One turn moves each row of this set onto another row. After a few examples, where does it send each row asked below?
J156: [-18.9  29.1  -7.4 -10.8   7.8  38.9  15.0  -2.2  -5.0 -12.2 -31.2  -1.9
  11.8   6.5  27.9  30.8  -4.8   3.8 -19.5]
J191: [ -2.9 -11.2 -17.3   3.2  -8.6  30.9  22.4  -1.1  23.7 -17.9  20.6  -0.9
 -13.8 -19.1  32.2  -4.6 -40.4   6.7  12.3]
J599: [-16.0 -19.5   2.6  -2.2  -7.0 -16.9  -3.3  -2.2  18.1   4.5   4.4 -27.1
  11.3   8.9 -17.4 -14.9   7.4  18.7 -41.9]
J196: [-17.1  28.4   7.5   5.4   9.6  22.6  15.9  14.6  -8.9 -12.8 -19.1 -17.8
   9.5  16.2  13.3  40.8  -3.1   2.6 -26.6]
J847: [  2.7  -8.2  -7.6 -10.5   1.4  29.6  12.5  -5.5 -11.9  11.4  -4.4  30.4
  17.4  18.5 -38.5 -40.7   2.9 -24.7 -19.3]
J29: [-22.0 -14.9  -4.9 -12.3 -26.4 -21.8 -19.5 -11.2   4.6  -6.2  11.0 -21.5
   3.1  -1.1 -12.4 -15.1  -0.9   5.3 -32.9]
J462: [ 10.5   5.5 -16.2 -14.2  20.3 -30.9  16.8  10.2 -24.4  22.3   6.8  -1.1
 -11.1 -23.1  32.3 -33.2   3.1  -9.6  -2.8]
J902: [ 25.8  16.3  11.9   6.6 -14.1  34.0  20.4   0.9  16.3  38.7  32.3  20.6
  -8.3  -2.8  -0.9 -22.1  18.3  -9.7   9.8]
J627: [ -7.3 -21.2 -15.1   8.9 -29.6  11.2  17.8   8.2   6.3  -6.6  21.1   5.4
 -24.7 -19.4  24.7   4.0 -34.6   2.1  18.0]
J694: [ -6.7 -10.7  -9.3  22.0 -21.7  35.1  -1.9   3.3 -12.5   0.2  22.6   3.0
  37.7   8.1  13.0 -52.7 -14.4   5.9  13.7]
J725: [ 24.4  16.5  -7.9  -5.0  -4.9   8.8  22.0  23.6  -1.7   3.2 -20.0  14.5
   3.0  27.2  18.4 -13.0  25.3 -48.8   7.2]
J606: [ -3.1  46.7 -23.4  23.1  -9.7  20.1  21.5  16.9  19.5  29.4  18.2  23.7
  18.4  22.9  25.0   9.2 -17.4 -11.4 -19.2]
J420: [ -6.6   8.9   3.4 -26.8   2.0  -8.8 -18.0  46.9  -5.0 -10.1  12.2  26.4
  22.8  13.1  10.7 -17.7  18.8  -7.2 -26.8]
J895: [-17.7  41.6  -6.0   2.1  10.0 -13.7  35.4 -15.2  -9.0  20.6  14.5  14.5
  -8.0  23.5 -12.7 -13.1  13.6  28.8   2.4]
J897: [ -9.2   9.3   1.8  27.9  34.2   3.6  10.2 -12.1  -9.9  -3.7 -29.6  29.4
  14.0  -8.1   1.2 -24.1 -20.7  -4.2  24.2]

J462 turns into J897
J847 turns into J902
And these:
J599 turns into J627
J420 turns into J694
J191 turns into J196

One turn moves each row of this set onto another row. After a few examples, where does it send each row asked below?
J646: [ -7.5 -29.4  11.5   4.7 -20.4   3.1   4.2 -12.1 -12.8 -16.8 -18.3 -44.4
 -11.9  17.4 -11.5  44.0  61.8   5.3 -39.2 -53.8  -3.2 -28.2  10.5 -27.6]
J665: [ -7.8 -18.7  21.9 -10.3  -7.0   1.2  22.5   9.2 -30.0 -24.3 -24.5 -46.0
 -16.9  26.9   2.5  39.0  49.6 -11.8 -36.6 -53.7 -14.7   2.5   0.0 -35.1]
J84: [-30.1 -50.2   9.8 -25.7 -26.3  19.4  27.3 -27.1  -5.8  -1.3  -3.4 -32.8
   3.6 -28.0 -20.1  31.1 -27.5  -5.9   4.7 -23.0 -50.8 -20.0 -30.2 -17.5]
J15: [ -6.7   1.9 -17.8 -11.4 -45.7  19.3 -24.0 -33.9 -13.7  17.0   5.5 -52.7
 -19.4 -47.1 -12.4  46.7   1.0  -8.4 -25.2 -40.4 -38.4  -2.1  -0.1 -15.8]
J648: [-44.1  14.4  25.0 -11.8  15.9  13.6  23.7 -11.9 -40.2  -0.1 -10.1 -69.3
 -10.0 -24.1   3.8  22.5  -4.3  11.8 -15.9 -49.5 -43.5  22.9 -28.2 -29.2]
J777: [ -9.1  12.0  27.1 -36.6  -1.4   6.7  44.8   5.8 -14.7   7.7  19.9 -49.7
  -6.2  -1.9 -30.8  37.9  16.4 -28.7   3.2 -45.0 -12.0  -7.0  26.5 -22.6]
J419: [  8.5  12.0  25.4 -35.2  -7.2  15.4  29.0 -16.9  -7.7   1.7  37.9 -36.6
  -8.5  -4.7 -33.5  48.4  15.1 -24.9  -8.0 -36.5   0.7  -4.3  11.6 -21.9]
J736: [-26.6   6.5  30.5 -27.9  -3.5  28.0  19.2 -24.4 -38.6  -6.1 -13.8 -67.2
 -12.1 -23.4  -2.8  38.9 -16.4   1.5 -24.6 -42.3 -33.5  34.1 -27.7 -22.5]
J720: [-44.1 -26.5  23.8 -33.9 -24.4 -11.9  37.7 -44.5  10.3  -4.0  -8.1 -51.5
 -17.0  -6.3  -7.7  -0.1  34.7  -8.6  13.6 -48.8 -27.5   0.2  33.8 -28.4]
J947: [-14.5   1.1 -26.0 -13.4 -39.9   0.7  -7.7 -15.0  -5.0  24.9   7.4 -64.2
 -27.3 -45.5 -19.4  46.6   2.2  -8.3 -27.2 -34.3 -40.1 -23.8  17.7 -15.7]
J385: [-14.7   1.9  44.6 -24.6   1.8  26.6  13.4 -30.0 -12.0 -13.6   5.7 -67.4
 -18.2  10.0 -32.2  19.5   9.9 -16.4 -37.7 -86.8 -44.7 -26.2  14.8 -13.7]
J32: [ -8.4 -22.1 -21.4 -10.2 -13.6 -13.8  -3.5   3.6 -21.3  -9.8 -23.8 -49.9
 -22.2  14.8   4.2  35.9  41.8 -16.7 -45.7 -41.1 -20.9  15.6  -5.2 -36.3]
J875: [-28.6   7.1  28.2   5.9  -5.9  22.5   5.2 -31.5 -32.3   6.8  20.9 -38.6
 -15.5 -12.7   0.4  29.2  34.1  35.1 -13.3 -51.7  -2.3 -57.6 -24.7 -28.0]
J668: [-28.6   0.1  19.4 -23.8  15.6  21.8 -20.6 -40.0 -31.6  -5.5   0.1 -49.0
  -5.1  23.0  -2.9  -4.3  21.5 -18.9 -19.4 -78.2 -22.9   0.9 -26.2 -33.6]
J859: [-40.5  -1.4  19.5 -17.9  -1.3 -25.1  23.2 -34.2  -6.5   2.9   7.7 -38.1
 -40.9 -15.8  34.2  -3.8  35.1 -12.1   1.8 -28.0 -54.1   7.5 -16.9 -36.5]
J910: [-25.8  -5.4 -26.3 -35.9 -17.0  -9.9  20.8 -40.1  19.8  10.3  12.8 -69.5
 -53.9  -5.7  -3.2  -9.0  31.5   6.3 -15.9 -38.3 -39.8 -27.3  14.1 -28.1]
J285: [-29.8 -32.5  12.8 -42.8 -10.8 -26.5  16.6 -44.3 -21.5   8.2  24.6 -68.3
  31.0 -15.0   0.1   7.6  38.1   3.4  -9.9 -10.1 -19.5 -48.0  -5.6 -39.5]
J338: [-24.8 -31.5 -18.6 -57.0 -17.7   1.1  -4.9 -30.8 -46.2  28.0  -6.0 -52.2
 -10.1  -0.3  10.4  42.1  15.3  10.5 -20.8 -34.0  22.0 -15.1 -10.9 -27.5]
J953: [-26.1 -41.7  -3.2 -48.0  -0.6  36.9  36.6 -26.9  -6.4  -2.5  -1.2 -52.9
  -2.8   2.1 -21.5  17.7 -23.6  14.6  -3.3 -25.3 -35.1 -29.1 -43.4 -19.8]
J552: [-19.7  -9.5 -12.4  16.2  -2.2  -3.6   1.5  -7.3 -17.1 -19.6 -18.0 -60.3
 -28.7   8.1  -5.0  29.2  38.8  15.8 -59.8 -48.8 -31.4  -0.2 -22.2 -38.3]
J320: [-36.5 -22.3  17.8   4.3  -2.7 -12.4 -39.3 -65.0 -12.5   0.5  10.1 -39.5
  -7.7 -10.9 -15.1  27.0  15.1  -5.6 -40.3 -48.0 -10.4 -21.6 -26.3 -25.3]
J927: [ -8.5 -38.4 -15.0 -45.3   9.1  20.9  19.5 -24.7   7.2  11.6  26.3 -32.9
   5.5   2.6 -16.7  20.7   3.4  -8.4  13.1 -16.4 -31.5 -27.2 -35.8 -15.4]
J91: [-28.0 -21.8   6.8 -47.5 -38.3 -23.5  10.5 -18.2 -29.4   3.9  -0.6 -74.3
   7.3 -33.7  16.3  11.5  10.5 -20.9 -15.8   0.7 -47.1 -37.0  -8.8 -42.9]
J180: [ -4.2  21.5  25.5   3.0 -16.2  38.9   1.8 -34.5 -27.0  -3.2  32.7 -37.2
 -23.1 -17.3  -7.8  31.6  22.4  27.3 -22.0 -57.6 -17.4 -42.0 -27.2 -25.3]
J443: [-47.5 -16.4  33.1 -20.9 -10.5 -19.5  42.0 -49.4   4.2 -11.6   2.8 -49.4
 -49.1  -8.5   5.6  10.9  26.7  18.8 -18.4 -19.0 -10.3 -40.5 -12.0 -33.5]
J255: [ -0.4 -30.6   8.7 -33.9  -4.3  24.4  35.9 -11.5 -12.4   6.4  37.3 -20.9
 -11.0  -6.6  -0.5  30.6  -1.0  -6.8   4.3 -32.8 -58.7 -43.1 -39.5 -14.8]
J825: [-10.4 -22.9  -4.1 -59.6  -8.7  25.5  -0.6 -45.3 -37.2  12.4   1.6 -54.0
  -0.8   7.1  -5.3  43.1  13.7  13.8 -23.1 -41.2  26.0   1.6 -16.1 -21.6]
J270: [-11.7 -11.6   5.2  21.8 -13.1 -10.5  13.8  -2.6   5.3 -22.4  -9.5 -54.8
 -22.6  -2.8 -26.8  45.8  42.6  -2.4 -51.3 -41.2 -29.5 -14.2   9.5 -28.0]
J59: [-14.5 -48.2  -4.2 -26.2 -29.9  34.7  16.1 -29.4 -15.2   8.6  15.3 -25.5
   2.7 -18.5  -7.0  20.2  -2.1   8.9   9.4 -55.1 -64.0 -38.5 -27.9 -16.9]
J37: [-29.1 -34.7  10.0 -55.4 -40.3  -9.4  30.0 -38.6 -29.1   5.4 -11.7 -51.2
 -53.9  -1.8  38.1  11.2  28.5  10.1 -20.6 -48.5 -33.9 -27.8   3.4 -27.9]
J100: [-34.1  -4.7  -1.1 -23.1 -21.9  -5.3   8.8 -31.6 -31.6  -1.6  20.0 -71.2
  18.7 -20.6   6.9 -21.0  30.4  10.1  -5.9 -36.2 -52.7 -42.5 -19.5 -53.3]
J292: [-17.8  -5.4  11.2 -40.5 -21.8 -23.5  47.3 -14.1 -21.0  -2.6  38.9 -75.4
   2.1 -19.3 -10.3   6.1  13.7  -6.4 -26.4 -19.9 -52.6 -56.5   3.1 -42.8]
J884: [-29.6 -14.3  26.5 -57.3  -7.2   2.9  40.5 -22.7 -32.5  -6.1  -0.8 -95.9
  20.1  -6.9   4.1  -4.4  22.6   1.7 -10.8 -30.8 -52.0 -33.8  -1.2 -36.7]
J733: [ -6.6 -25.2  28.4 -37.1 -25.8 -12.4 -22.5 -32.8 -21.2   6.6   1.7 -33.1
 -27.9   0.9   0.9  50.0  11.3 -46.4 -40.8 -33.2  -4.7 -35.0  -4.0 -16.7]
J975: [-12.1   0.6   4.0 -40.6 -14.8  -7.0   7.9 -16.6 -14.7  -5.2   8.2 -65.5
 -45.2   0.9 -24.8  31.7 -23.0 -36.3 -64.2 -48.3 -38.4 -12.3  -3.8 -23.5]

J910 turns into J859
J648 turns into J338
J668 turns into J733
And these:
J91 turns into J884
J180 turns into J15
J270 turns into J552
J255 turns into J59

